One vector is turned by the same rotation once a tick. Each row is the vector after some number of ticks, and that number follows the row.
The counts run from 0 to 455.
[-17   9  10  -5  -8   4   2  19   1 -17 -43  14 -13  26 -25  15  30  12
   8  23  -1  -7 -12   5  -8  36   9 -13 -17   3  -3  -7  24   3 -25  13
  -2 -15   6  17   0  14  23 -10 -33  17   5   9  -3   5  -1 -16  11   1
  -8   4  15  22] | 422
[ -1  20   2  15 -16  19  24 -13 -20 -12   8 -27  10 -17  38  -4 -17   6
  29   1 -22  -6   7  -5  17 -17   2  26  12   4 -13 -16   0 -15  16   8
  10 -19  26 -17   0  13  -1  22 -25  -2   9  17  -4 -37  18 -12  -5   8
 -35  -6  -4 -18] | 354
[ -8  18  23  16   9   0  -6  -3  -2   5 -46   2  13  12 -12   7  11  10
  11  30  -8  18 -17  -2   4  35   7   1  12  -6   4 -30  35   2 -33   9
 -12  -2  24 -11  20  24   2  -5 -34  22 -19  14   9  10   5  11   1 -11
 -15   3  -5   1] | 236
[ -4  29  13  15  13  31   1 -23   2 -32 -31 -30  13  15   8  -3 -13   6
  -4  14  32  -7   7  15   8  -2  -7  12  -6  15  -1  -6  -7  -7 -24  12
 -21 -11  -7 -18   1  -9 -12  -1 -18   7  14  14  -8  10  -2  21  18 -27
  26  16  29   7] | 125
[-28  26   0  -1  -6 -25   7  21  21 -19  21 -22 -22  16 -17   5   7  23
  -1  -5  26   3  13  24 -10   7  26  -9 -15  13   7 -27   2   8 -21   4
  -7 -14  -4  -3 -14 -11  -7   3  -1   7  13 -18  15  19  -3  20   4 -31
  12  38   7  21] | 300
[ -5  20   1  10 -12  20  -1   3  -3 -14  25 -18   6 -27 -15 -13 -19 -15
  11   4  34  13 -12  13   6   3  -8  -7  19  -3  18   1 -16 -46  24  27
  16  -8  14  -1  -4   0 -19  15  -2  -1  -1  30  21 -15 -13  29  -1 -29
   4  24  -5 -16] | 261
[ -7  18  18  14 -16   8  18  -9   3 -17 -31   3 -13  28 -25 -12  15  24
  15  25  -1  -3  18   7   0  10  -1   1 -28  15 -25 -32  24  11  -4  26
  -9 -24  10 -12 -16   1  10  -1 -40  10  13   2  10  -2   9  -8  -7  -9
   0 -12  -6  32] | 320
[ -2  -4  22  -7  -6 -12   2  34 -14 -13  33  -5  -8 -20 -24 -24   2   2
  28 -26   7  16   2   9  -1   6 -15 -22  -4   9   7  -2 -43 -22  26  -4
  22 -20   7  12 -18  -7  16  20  10   2  25   1  19 -17   9  45 -19  17
  19  30   2 -18] | 284
[-12  12  22 -10  14  14  38  17 -16 -21   3 -40  10   7  -2 -14   6  10
  -7  10  35  12  12  44   6 -19   3   0  -6  27  -2  -5  -7 -29   5  26
 -10 -13   9  15 -12   5 -17 -16 -52  20  18   7   3  10  -8   7  25 -14
   6  -5   8  19] | 436
[-15  51  -2  12 -11 -17  -9  -6   5   4   3   9 -14 -12   4   6  -1 -10
  16  -4   8 -16 -16  -8   1  51  39 -15  18 -13   8 -36  -8 -11 -37 -14
  -8  10   7   2  -9 -19  16   8   7   4 -11  13  -5   4   7  24  -2  -3
 -28  16   0 -10] | 276
[  1  31   2  11 -21  -9  29   3 -22  -8 -24 -35 -48  -7  13   5  22  38
   2  -4  -3  -7   5  -8  -9  -9  10  11 -20  -7 -25   1   0  22   4  11
  -3 -28  10  -7  24  -7 -11  24 -22 -16   2 -20  -7 -13   5  10 -11  25
   4  18 -19  13] | 394
[ 18  17   2   2  21 -20 -25  23 -19  14   8 -19  21   3  14  -6   9  17
  -4  -3 -24   2 -23  -5  25   7   8  -6  21  -2 -16 -31  16  -3  -8  10
 -26  16  20   2 -11  11  -8   4 -19   8 -14   1 -12   2  21   5 -16 -18
 -18   0  11 -32] | 254
[-42 -17 -14 -22  15  21  -3  18   4  -9 -14  -9  -8   8 -16 -15   2  11
  22  -8  22  31 -11  16   1 -17  -4   6 -24   6  -5  -1 -18  -4 -14  29
   8 -29  17   3 -12   4 -16  -8 -16  -2  21 -23  11  36  -7   1  -8 -15
   3  30  13  -7] | 323
[-15  18  -6   2 -20   9  11   4  -6  -6   7 -13 -21  13  14 -11   3  15
  10  19   9 -26  -7  -3  20   9  13   7 -32  13 -46  -3 -14  -2   6  28
   7 -52   3   2 -10  -5 -10  -3   2   7  -1  -6  19   1  -8 -25  11  15
 -25  13 -15  17] | 416
[ -2  14   0   7  20 -15 -19  10 -28   5  12 -35  -9 -11  39 -16   1  14
   1  30   9  -8 -11   3  25 -15  30  10  14  13  -9 -18 -24 -31 -28   6
  -7  15  12   7 -20  13 -22   6 -15  10  -4  13   4 -21   1  -5 -10 -19
 -16   1  17 -21] | 356
[  3  42  10  11  -4  12 -11 -12  -4 -14  -1 -21  21  -7 -11  22  12  -5
 -10  13  15  17  -9  17   5  -2  -4  -4  15  -8  30 -31   1 -21 -18  26
  10  11  -5   4  -7 -16  -2   8 -28  -5   7  29   7  -2   6  18  -5 -40
  12  20  22   2] | 362
[-50  21 -15  28 -19  -6  13  17  -4  13  48 -26  -5   6 -26  14   5  -2
  20   4 -21  13 -22  16 -16 -25  -9  12 -17   0 -30  -5 -20 -11  27  26
  10 -15   6   6  10  -4 -31   9   5   8  -2  -7  -2 -24  16   7   4  -9
  -3  40 -10   3] | 53
[-39  27  21  10  -1   5  13   9   0 -21   1  -1   4  19  11 -27  -3  -3
  21   0 -15 -24   3  12   7  -2 -20  39 -37  15 -31  -5  -8  -9   9  20
   8 -32  -8  -7  11  -9   5   0   1  37   5  -5   2  -4  21 -20   3  -4
 -28   7   8  -9] | 229
[ -1  31   0  -5   1  -8 -15  -1   3  -7  25 -43 -16 -10 -13  19  -7  -2
  13  24  13  -6 -37   1   0  24 -11   1  25  28 -42  -1  -1 -20  15  17
 -15  -8  -9 -13   9   1 -11  -1 -25  -5  10  19  -6 -14   0  -5  18 -14
  14  18  11  13] | 64
[ 30  13  31 -16  25   4   2   9  -8 -31  -3 -23 -10  13  28 -17  -6  22
  15   4  13   5  20  -3  17  -4 -13  14  -8   0  20 -21 -18  10  -7  15
  -6 -19  13  -8 -15   9  17  18 -17 -16  28  -1  21   3   5  12 -28  -9
  -5  -4  12 -22] | 107
[  8   6   7 -10  -4   8  -6   2  -9  13 -26 -28  11  21  17  17  11   9
  25  11 -14  42  -5   9   2  -9  -9  33 -21 -21  -1 -26  11  -4   6  36
  24 -14  26   3   6   5   0   1 -43   3 -18  11  23  -3   7 -13 -26   1
 -10   4 -14   3] | 343
[ -2  -9 -13   8 -15  -4 -15 -17 -36  -6 -14  -4  36  24  12   0 -23  29
   9  10   1  11 -16 -21  23  31  25  -5  -2  10 -10 -26  20   6 -20  -5
   1 -22  21 -14  10   1   1  -1   6   9   0  -7  18   4  20  15 -25   4
  -3  32   0 -36] | 26
[-22  25   7 -18   3 -12 -15  14   6   2  27  -8 -38 -15  11 -13  13   5
  22  -6  -6 -19 -18   1  19 -10  21   2   4 -15 -13 -26 -24 -33  -6  22
   8  11   5  10 -33   2   9  11 -15  -8  -6   2  16 -13   3 -10 -22 -20
 -32  27  20 -10] | 169
[-26  14  -7  46   1   4   1 -13  -1  -5  -3  -2   5  15  -4 -26  -7  -2
  23  10   6  16   6   0 -15  -9   8   7 -16   1  33 -40  -6  -3 -28 -11
 -13   5 -14  -1 -16   1 -32   2  12  27   0  15  16 -14   2  30  18 -32
  17  32   2  -5] | 29
[-11   5  36   1   8  15  27 -13 -17 -28  -2 -28  -2  -1  -3  -1   2 -28
  22  23  29   8  -3  27   4  -3  -8 -10  -6  23  -1  11 -17 -27   9  14
   3 -23   6   6 -13   2   0 -12 -24   9  22  32  14 -12  -7   7  38   5
   4  -7  19  12] | 437
[-12  15  -7  20  -1 -27 -25  -5 -19   7  24 -18 -14   2 -10 -11  18  12
  10 -22 -13   3  -2   3   8  22   0 -12 -12  16  -6 -30  -2   4 -13 -10
  -8  13 -17  28 -19  -8  23  -2 -34  26  20  11 -13 -13  26  25   0  -4
  38  31  32  -9] | 380
[-27  -2 -24  -7 -15  21  -2  11 -31  -8   6 -10   2 -23 -15   7   8  -3
   8   2 -10  -4 -34   2   6   3 -14 -20 -12 -14 -20  14 -38  -9  19  20
  19 -35  23  13 -18 -34  19  -4  12 -12  -1  -1  -2   5  13  -4  -7  32
 -44  34   0 -12] | 76
[-17   2 -15  14  16  13  14  25 -35  10 -27 -25  28  14 -17 -33  27   9
  15   2 -10  20  -8   5  -4 -18 -17   0 -28  14  -2 -14  17   1  -7  16
 -25 -11  -8  18   1   2  -3 -10 -31  39   8 -13 -24   6  16   9  19  -3
 -10  -3   1  13] | 329
[-11  35  15   4 -21  -8  23  -9 -12 -25 -29 -11 -28   4  -8  15  41  16
 -11   9  12 -15   4   2   5  35  30 -17   1  -3  13  -3  -2 -22 -23  -2
   8   5  -7  25  -6  -8  17  10 -42  -2   4  21  15 -16  -5  11  15   7
   4  -5   0  36] | 185
[ -8  -5 -30  27  10   9 -32   6   9 -23 -17 -20  -8  -2   6 -29  -3  28
  32  -6   0  13  -7   1   3  20  -9   3 -28   7  -7 -15 -15  29 -38   6
  -8 -31  24   1 -15   4  29   5  21  32   9 -22  -4  23   4   5  11 -10
   1   2   7  -4] | 318
[-11  17  -8   5 -13  26  33  -1  14 -17  12 -29 -17  -3  -8 -13  -6  10
  28  -9   5 -21  -2   0   2  11 -18  14 -22  23 -28   7 -18   4  10  20
  11 -51  -2   0 -11 -19 -10   1  -1   7   7 -17  11 -18   5  -1  21   3
 -15  -1 -11  24] | 415
[-19   5 -16  31 -14  -2   2 -11   4 -46 -19 -13  -9  20  16   5  22  13
   3  24  -8 -12  14   0 -10  -5 -13   7 -38  -4   6  -2 -26  21  -9   4
  22 -42   0  19   1   3   7   7  21   8  17   5  -2 -14  -2  -3  24   9
 -15  19  13  37] | 206
[ -7  13  -2  -2 -13  11  13 -14 -10 -11 -29 -13  -2   5  -1 -14  -9  24
  42  -2   4  30  27 -18  -7   7 -12  18 -24  23 -21 -33  24  19   8  20
  -5 -45  11 -27  22   0 -10  11 -23   8   3  -3   0 -12   7  -5 -10  -7
   7   0 -17  11] | 218
[  6 -25  -9   5   5  24  10   4 -49 -15 -39  -9  21  11  -1 -37  -6  17
  -2  24  17  23  -8   5  13  -2  -3 -25 -24  12  -1   8  -5  -1 -13  17
   4 -29  19  -5   0  13  -8 -11   6  11  28  -8  14   5   2   7  -9  14
  18  22  20  -4] | 222
[  5   9  -3  18   5  -7 -16  28  -4  19  26 -16 -24   3 -16 -13   5  32
  12   4  -2  -3 -17  -1   4   8  18 -37  11   6 -33 -38   9  -1  -9  21
 -20   7  20  25 -36   4  -6  10 -16  -5   1  -1   8  -5  15  13 -15 -24
   7  10  -2  -1] | 68
[-14   3   0  33 -10   7  12 -11 -22 -38 -43   8   1  -8  24 -27  -3  25
  17  -9 -19 -14   7 -20   3  23   0  21 -13  -1   9 -12   6  14 -24   0
   8 -27   7 -22  19  16   8  24  12  23  -4 -15  19 -25   1  14  18   4
 -26  -7  16   9] | 122
[-23  12   4  -5  30  19  12  13 -21   1 -38 -48 -13 -13  33 -20  11  17
   6   3   9  20 -16  22  15 -12   5  28  -5   2  -9  -4   3 -10 -27  22
   0 -12  23 -13  13   5 -10  11 -26  13  -7 -19   8  24  -9 -10  -1  -3
 -24  -6   9  -2] | 333
[-13  20  16  -5  -7 -19  -9  -4  -4 -13  13  26 -12 -15  -6  -9  -6  -4
  22   1 -17 -21 -11  -6  14  40  23 -10  16   4 -13 -17  -7 -27  -3 -14
 -13   1  15 -17  -3  -5  28  17  -5 -11   1  35   4 -25  30  20  -1   5
 -33   2   3 -21] | 275
[ 15   5 -14  22  -1   6 -22  14  -1  -2  -3  -9 -20  -2 -38 -18  14  18
  15  21   6  15 -31  -5  -4   6   2 -50   1  11 -14 -20   1  -6   2  11
 -18   4   6  29 -47   6   7  -1  -9   7   7  37  -5 -20  10  22   2 -25
  27   3   7  20] | 69
[  3  25   7  38  -6  -8   9   4  10 -45   6 -12   4  18  -2 -14  24   8
  12  12  13  -8  15   1  -8  11 -21 -14 -29  15  16 -14 -25  10  -8  -6
 -23 -24 -18  20  -6  -7   4   6  19  23  37  16   1 -16   3  16  28  -1
   4  13  10  25] | 205
[-32 -11 -32  13  -4 -13  -2   6   3  -3 -22 -16  11  -7  16  23  12  11
  15  10 -27  24   4  15  -3  -6 -12  26 -13 -18  13 -35  -1  13 -10   9
  13 -15  31  -3   5  10  14  -2 -23  20   1  12 -10  -6  28 -23 -20  -1
 -38  -1   9  20] | 444
[  7  25  30 -18  12  14   9  11  23 -13 -58  -5  -8  16 -14   5  28 -14
  26   8  -6   7  -5  -3  -1  13 -16  12  -6 -20   8   0  26   4 -25  27
  -5 -11  19 -13  -3  -7  41   7 -28  -2   5   7  -5  17 -13  -3   8  -7
 -26   3  12  11] | 423
[ 25  12   8  14  -4  -4  10  -1 -27  -5 -27   8  24  32   5 -15  -5  26
  15   7  -8   2   0 -30  13   9  27   3   5   2  -6 -34  32  18 -24   8
 -12  -2  12 -11   1  -3   0  11 -26   3  -2  -4  13  -3  18  24 -25   3
   3  14   1 -37] | 27
[ -1  33  16  26 -13  12  15   8  -5   9 -20 -19   7  17 -30  12  22   6
   6  -4  -4  24 -27   3  -3  20  15 -17   7 -32  13  -4  33 -12 -18  21
   0   0  15   7  21  19 -11  10 -30  -4 -25  -2  14  -3  -6  22  -4  -7
  12  28  -9  14] | 50
[  9  30  -8   8  11   7  20  -2  -6 -32 -14 -44  16  -4  16   3   3  20
   8 -11   6   3  14   2 -11  -3  -3 -10  -4  18  24  -8   7  17 -13  -2
 -27 -16   2  -7  -5  -7  24  21 -25   5  36   5 -21   4  22  36  39  -5
  -6 -20  13  12] | 102
[ -8  11  36   1   2  18  25  22  -6 -12 -23  25  18  36 -20 -31  13 -26
  37  23  -1   3  -4 -21  11   4  -7 -11 -20  -3   0  -5  -5 -16  11  15
  -4 -31   9  -6   5   3  -6 -10   1   9 -10   7  25   5  -4   3   8  12
 -34  12 -18 -18] | 326
